Each path below is one point turned by a fixed rotation once a step. After each direction that follows a path, write how fast that rotation turns it, in degrees a step (0 if it stays still).
Each turn is a multiple of 5 degrees from 10 to 175, or 0.
Each row of a path follows its step; steps can be skipped.

step 3: [ 20 -15  45  65  16   8  25  23  -6   5  21  22 -18  -6  -7   8 -29 -16
  48 -45  26 -10  13 -19  12 -36 -13  -9  35  -8  32   1  -7 -10  22 -23
 -25]
step 4: [  2 -21   2   6  42  -1 -16  17   0  28  14 -13   3  11  28   9 -18 -14
  15  23 -52 -23 -30  -7   9 -64 -48 -40   3 -12  30 -33 -33   5  14   6
   5]
step 5: [-36 -14  18  15  11  17 -10  -4 -27 -26 -27  22 -42  23  10  -9  -8  27
   6 -13  18 -40  30 -11 -24 -46  -8  -2 -41   5  42   5 -50   7  38  -7
  15]
step 11: [-32  23  -7  30  16 -23  43  20  15 -11  28   6 -12   2   9 -29  25   7
  27  22  20  -2  13 -14  34 -47  32 -14  33 -23  23   3 -39  33  13 -46
   3]
step 12: [-18  41  -7  32  -3 -17 -39  25  24  14 -25 -26  10  13 -35 -13  21  21
  17  29  -7  10 -39  -7 -32 -43 -33 -39   5  25  31   4 -10  20  28 -13
  13]
step 13: [ -1   1  17  59  16  -8 -13  -3  10 -11 -12 -20 -56 -27 -22   0  16  12
  25  27   4  10  27 -16 -48 -27  16  54  -4  -9  -5 -24 -36  11  32 -10
 -18]
step 15: [  2  -6 -27  35  35 -56 -44  16  24 -17   3   7 -44 -28  -1 -27  15 -20
 -11 -22 -33 -13  -5  -3  -8 -13 -18 -28 -38  -1   5  -6 -58  -7 -11  -7
  13]
step 16: [-13  30  16  48  17  -9  11  36  10 -41   9  41 -14   4   9 -22   1  32
  56  -9  19 -10  12  21 -28 -10   5   2 -23  -2  39 -37  -7   9 -38  26
  20]
Speeds:
[  1  -6  -2  -4  18 -10  -2  -3   0   6   3  -5 -15   2  -1   2   1 -13
  -8  10 -18  11  14   5  11   0  13  10   3  -6 -11  -2 -12   3   5  -8
   9]	170
[ 12 -10 -10 -12   4  -1  -7   9   8   4   5  -1   3  -1 -10   2  -2   2
  -8  15  -1  14 -14  -6  -4  -5  -6 -10  -9   7   4  13 -15 -15   0  13
  -3]	135
[  6  -5   4   8  -8   1   8 -15  11   6  -8  -8  -3  -9 -16  20   4  -5
  -4 -10  -3  10 -13   3  -9   4  -3  12  13   2   7  -9  -2  -9   1  -9
  -3]	65
[  4 -15  -2   4   6 -16   3  -7   0   1  10  -2  15   1   4 -11  -2   1
  11   2  10 -11   4  16 -12   1  12  14   6   7   8   8  -3 -12   8   1
   0]	140
[ -6  -4  -7 -11  12   5  -2  14  10  -4   4   4  -9  -8   4  -8   5  -9
  17 -14  -4  10   4  -5 -21   7  -9  -2   6  -6  -2  -5   9  -9   8  -1
   6]	25
[ -3  17   9  -1  -5  -9  11  -2 -11   2  15   8  -4 -15   7   0   0   2
  -5 -11  -4  11  -5  11  -3   3  10 -10  -5  15 -10  -6  -4 -12  -5  10
   8]	45
[ -4   6   9  -4   1   0  -6   0 -11   5  -1 -11   4  11  13  11   0   3
   7   7   6  19  -4  13 -11  -3  -8  10 -23 -12   6  -7   1   2   5  -4
   1]	90
[  7   8 -12 -14   0   3   9  -7  -1 -14  -6  10  11  -5  -6  -2   1  -4
  -3 -11  -1 -10  -4   9   1 -11  -1   3  -8 -22   4  -2 -17  -2  -1  -2
  15]	70

step 0: [-32 -41  10   8   2 -22 -29  25   8  16  13  -9  14  20 -32  31 -42 -28
  31  -7 -24   1 -28  34 -31  10 -35  19   5 -18   4  -8  -8 -34  77 -34
  29]
step 1: [-30 -15  -7  29  -9 -20  19   9  -5 -12  55  12  13 -33 -61 -21  27   5
 -13  -9 -53   1 -21 -24 -10 -20  13  10   3  25 -59   5   0  20  41 -50
 -13]
step 3: [-11 -49  -4  16  -9 -12  -4 -41   2  21  70  24  35 -21 -18 -44 -31 -17
  30  -9 -33  32  23  25   9  20 -30   3 -14  36  41  16  -5 -21  16  21
 -23]
step 6: [  7 -33   0  49  48   2  -3  31  55  55  25  14  -1 -30 -32 -15  17   6
 -17  15   7  36  55  17 -23  13   5  -1 -13 -22  18  21  13 -34   0 -35
  12]
step 11: [-11   6  -4  32   6 -17  -4   7 -25  36  28  26  49  23 -44   9 -38  25
  39 -40 -30  20 -35  -8 -39  24  10  -5  29  19  32   4  32  -5  37 -19
  38]
step 15: [-23 -21  40  50 -18 -16 -25  10  12   2  26 -26  22  19 -25  22   4 -12
  17 -66 -64  -7 -17  27 -35   4 -25 -18 -10   3 -14  -7 -17 -36  45 -10
   1]
step 16: [ 25  -5  -2  25  -4  -2  16  51 -16  -7  51  -9  -1 -56 -36  -9   4 -12
 -26  13 -63  27   4 -16 -14  15  13  52 -17  10 -57  -3  11  -2  17 -16
  28]
step 17: [-24 -35  22 -19  20  14  11   8  16  35  18  35 -15 -29 -47  -8  24  -4
  -6  20 -10   8  23  34   4   1   0  -8 -19  21  22  14  21 -64  71  13
  43]
Speeds:
[ 11  -3  -2  11  -5 -13 -13  -3  -8   8   1  14   6   4  20  15  -5  -2
  16  -9  -2   2   5   7  -5  10 -10   1   8  10  -4 -11  -4   2  -1  -1
  -1]	95
[  7  15  -7   2  -5   9   4  -8   3  -4  17   0   4   6   2   3  -1  -3
   7  -5   1   8  12  -5  -2  -2   0 -17  -4 -12  25   0   7  15  -8  -4
   1]	45
[ -4  -7  11  -8   0  -3  -9   2  -4  -4  17 -15 -11  -2   5  -9   7  -4
   6  -7   7   1 -11   2  13  13   5   1  12  -4  12 -14  -8  -5 -10   8
 -12]	70
[ -3  11 -19  15   6 -14  12   1  -4  12   6  -4   4   8  -8  -9   0  12
  -3   4  -6   1   1  -8   3  14   1  12  -1   4   3   2 -14  -5 -13  -8
  -7]	145
[  2   4 -10 -13 -15   5  -8 -13   3  -3   8  12  -2  10  -4   7   3 -19
  -4  20  -4  -3  -5   8   5   7   3   5  -9   2   2   3 -17  -6   7   1
  -4]	155

step 0: [ -1 -13 -13  32  32 -22   4  46  22  22 -35   8  10  26  -7  44   3  48
  12 -47 -38 -11 -11  37   2  -4 -18  -1  41  28 -51   6   9   4  27   7
 -49]
step 1: [-31 -21  -5 -29  -9 -38 -17 -41 -29 -25 -13  23  17  25  -2   3   0  13
  32  27 -18  15   9 -49  34  26  29 -43  52  20 -15 -11 -24  19   1 -50
  28]
step 4: [-49  23   1   7   8   1   5  22  22  32  -7   2 -15  22  41  22  21 -26
 -23  -1 -29 -68  -3  13   5 -11  47 -13  69  15  16 -25 -36   6  19  -4
  29]
step 6: [  7   7  31 -15 -16 -32  18  34  14  31   8  38  -9  19  29  16 -13 -24
  -4 -23 -26   3  30 -11  17  15  37 -32  50  38  33 -25 -15  65 -28 -36
  14]
step 10: [-61  -3  -1 -31 -14 -24 -10  11 -16  18   8  19  20  24  31   5 -32  25
  52 -30 -18   9  10  10   9  33  42 -43  -3   5 -81  12  21   0   8  -1
   2]
step 13: [-14 -36 -37  16  11 -21 -20  10  16  19 -21  -7  14  39  -5 -11  32 -40
  16   9 -18 -19   6  18  70  -6  27 -13  22  39 -18  12 -39  41  58 -16
   5]
step 16: [ -8  41  22 -21  15  22  10  10  31 -37 -23  21  20  29  30  -8  -8 -25
  46  10 -27 -14   4  16 -25 -41  26 -13  60  28  29  -9  35  36  40  13
 -24]
step 17: [-16   2  -3  36  28 -21  27 -26   6  60 -36  24  16  36  65  39   3   5
 -24  -6   4  25  29  -8  45 -12  29 -29   5  19 -17 -20 -10 -43 -26  -1
  -6]
Speeds:
[ 18  10  -5  -1   1  -5  -4  -2  -6  19   4   0  19  14  -2   5   5  -1
  -2  -6  -1   0  -2   3   9  -4  -3  11  -5   2   4   8 -23 -14   1  -3
  -2]	175
[ -8   3   5 -13  -8  -7  -7   1   7   1  -3   7   3   0   2 -11  -9  -3
  -5  12 -17  14  13   0  14   5 -13   9  10 -14  -4   1   3 -13  -6  11
   1]	160
[-12  -5   5   0 -16   7  -8 -21 -20   0  -8   8  -2  13  -1  -6 -12   0
   1 -13   5  -1   0   0   2  -5   7   7  -4   7   1   2   7  -3 -16  -6
  -3]	160
[  2   1   0  -7   5   0  -3  -9   6  -4  17  23   1   3  10   9   8  -3
   6   3   2  11  -3  -9   0  -1   5 -10 -14  -4 -14  -2   3  -6  -8 -11
  17]	160
[  5  -3   7   4   5 -22   3 -11   6   4  -4   0 -13  -3  -3  13  -9  10
  -9   4  -1  -5   3  -9  -9   8  -4  -1   7  -1   7 -14 -10  -7 -16 -15
  -6]	130

step 1: [-28  26   1   1   5  18  -1  10 -24  51 -41   6 -19   3  35 -42  -7 -18
 -14 -10  21 -35  13 -27  11 -10  -4 -16 -22  21  24 -26  27 -20  24  16
  35]
step 2: [-26  17  -4 -19  10 -32   4 -39 -33  14 -12 -43 -30  18   0  -3 -10 -29
  -1 -23  14  -8  -8 -36  -9  -6  25   1 -35  36 -17 -25   1  35  16  19
 -39]
step 5: [-15  51 -30  17   2   2   6   4   0  57 -23 -27   5 -10  26 -46   1 -15
 -21  -4  -8 -18  15 -13  13 -17  -1  -8 -16  -6  23 -34  20 -21  21 -10
  48]
step 7: [  0   6  -4 -20  46 -10   5 -29  34  31  -1   2 -17  17 -21 -15  -3 -77
  20 -17 -10   4 -10  -3  21 -27  -1  -2 -28  28   6 -14  23  35  -1  -4
 -15]
step 8: [ -7 -19  16  22   4  30   9  -7  -1 -13 -13  -8 -39 -35  12 -24   1 -67
 -18  -1   9  13  17 -41 -10 -47 -36  24  -1   2 -32  -3  28  -5   3   0
  -9]
step 10: [-24  48 -15  28  25   3 -12   8 -25  30   2 -39   7  -1  35 -10  -5 -12
  -6   9  -4 -21 -26 -21 -17  15  -5   2 -32  27 -36 -43  17 -21  37  -3
 -24]
step 14: [-26  13 -23  30  39 -22  -2 -11  -4  37  -9 -51  -8 -18  18 -30 -10  -5
  -1  -2  -2  -7 -21   1  -3 -12  -9   9 -37  22 -33 -44 -27 -21  41  10
 -20]
step 17: [-29  27  -2   4   9  10  -1 -18 -15  17  -6   1 -21 -12  45 -31  -2 -29
  15  -9  18  -1  38 -43 -21  -6 -16  31  12  10  19 -35  30 -25 -39  -4
  37]
Speeds:
[  0   0  -2  10   0  -1  13 -14  10 -10   2   0  -7 -10 -18 -11  -6  -2
   0  -7  -1  -1  -2 -14  -2  10 -14  -2  -5  -4  -3   7 -20  -4  -5  14
  -4]	70
[ -1   7  -2  10  -3  -5  -2   3   9  -9 -17 -14 -12  12  12   1  -4  11
  -9  15  16  -2  -3   7   7   4  -9   5 -12  -3   9  -5  -4  -8  -4   3
   9]	85
[ -1   1  -3   2   3 -27  -7  -4  -6  -1   4  10  12  17   5 -11 -15   2
   3   8  -4  -3   5   0  -4   9  -1  -4  -6   3  -9 -15  -7   3   1  -1
 -16]	90
[ -7   2   2  11  -1   9   6  14   0  14  -9  -5  18  -4   6 -12  16   6
   4   6   3  -4   3   0  -9  -2   5 -16  -5  -7   4   3 -18  -1  11   3
  -9]	80
[-11  -3  -3  -1  13   5  -6  -6  10   2   4   4   1  -6  13   1   4   8
  13  -1   8  19  -9   7  -2   5  -1   8  21   2  -4 -10 -13 -14 -10  -1
  -3]	10
[ -6  -2  11   0   6  -4   2 -10 -10  -4 -11  -8   8  -5  13  21  -7   6
  -3   1  -4  -3  -8 -12   3  -9 -14   5   5  -8 -14  10  -6   4  14  -6
  -5]	175
[  3  20  -5   6  -1  -1 -11  -3   7  -7  -2  -6  17  -1  -1  -6   8  -2
   8  -5   2  -8   4  -4   3  17   2  20  10 -17   4   6  14   3   5   1
  -4]	60
